(in the rows, 128 means zero)
One turn or mirror swaps these rows in pairs. Which row does each one swap with?
The rows were stretched afterwards, more along some directions than others.
Z525: [123 138 106 135 120 124 142 135 151 124 100 115 120 167 143 142 117 137]
Z202: [111 160 130 116 185 144 102 131 140 123 101 126 110 170 138 101 120 125]
Z873: [109 150 131 110 181 143  88 123 135 130 111 129 110 165 135  95 117 125]
Z318: [116 158 131 111 176 139 102 130 140 135 101 127 107 173 134  99 120 123]
Z884: [114 130 119 136 137 164 117 119 136 107 105 139 135 157 144  88 119 129]
Z557: [113 121 152 126 140 129 122 140 151 133  94 149  96 146 121 134 126 125]
Z305: [127 119 117 113 160 130 112 110 140 134 117 136 119 159 129 123 139 146]
Z211: [111 139 126 115 145 141 123  93 150 132 113 130 122 174 151 109 124 142]
Z131: [133 116 150 124 144 140 132 147 158 128  92 158  84 147 129 147 131 119]
Z986: [110 155 129 104 166 139  93 136 132 126 102 123 116 167 130  96 121 121]
Z439: [113 143 117 115  93 122 125 131 146 144 117 123 142 149 122 121 119 121]
Z326: [133 112 151 123 142 132 141 149 151 145 106 156 100 133 133 153 138 120]
Z563: [111 143 125 120 158 153 100 101 143 125 117 140 110 178 136 126 120 135]
Z593: [105 134 133 134 159 134 109 129 145 119  87 121 130 154 128 114 134 129]
Z163: [131 122 135 108 134 144 140 129 140 156 124 138 121 133 149 148 130 131]
Z861: [114 145 123 134 144 153 132 114 156 134 114 134 121 157 146 131 135 124]
Z119: [136 143 108 111 120 122 132 117 151 119 103 119 123 176 132 124 113 134]
Z602: [ 98 163 122 118 159 133  99 120 129 121  93 123 129 147 126  94 129 131]
Z267: [133 120 145 119 135 125 129 159 142 136  96 148 106 135 120 145 142 114]
Z499: [132 112 146 111 115 117 122 147 154 140 103 148  95 141 118 150 137 109]
Z804: [114 126 132 140 151 131 102 130 162 125  91 127 116 174 144 102 123 118]
Z631: [111 115 122 133 122 109 136 146 133 129  93 144 101 142 155 119 108 150]
Z416: [108 147 126 122 129 130 121 101 154 129 115 122 123 171 146 124 124 138]
Z183: [105 131 130 130 152 157 115 134 147 134 110 140 134 151 134  94 120 116]
Z97: [103 127 133 119 172 145 107 131 118 132  98 136 112 137 151  90 106 145]
Z172: [121 131 131 138 142 118 134 120 141 134 117 118 111 158 128 115 125 132]
Z41: [114 136 129 118 128 147 130 104 154 130 123 127 121 173 146 121 122 130]
Z462: [117 141 124 111 135 138 130 101 146 135 129 123 126 164 150 121 122 134]
Z24: [138 129 132 119 141 143 146 114 148 134 101 129 112 138 135 119 134 142]
Z38: [117 120 132 126 163 136  97 128 146 135  81 135 109 139 141  94 137 145]
Z127: [117 116 121 129 107 104 142 155 140 124  81 138 107 145 161 123 121 138]
Z39: [122 118 118 128 121 115 156 160 141 137  97 141 111 151 163 133 119 138]
Z962: [113 120 120 152 160 155 106 111 141 125  87 137 127 155 159  81 110 142]
Z74: [144 145 117 109 123 133 126 116 137 140 102 125 143 141 123 128 132 129]
Z273: [123 106 118 127 131 127 147 149 138 120  96 147  98 153 164 113 111 133]
Z350: [131 107 132 129 147 128 122 156 146 128  90 155  87 143 145 131 120 128]
Z785: [129 146 129 119  89 131 108 130 147 131 112 126 136 147 108 132 137 109]
Z596: [132 109 134 126 106 111 151 139 146 130  99 141 108 134 146 141 128 133]
Z579: [117 106 121 142 107 121 146 138 142 122  96 146 104 150 156 127 113 145]
Z571: [110 158 126 121 150 131 127 126 123 127 111 118 132 163 147 109 125 126]

Z267 swaps with Z579
Z804 swaps with Z119
Z986 swaps with Z41

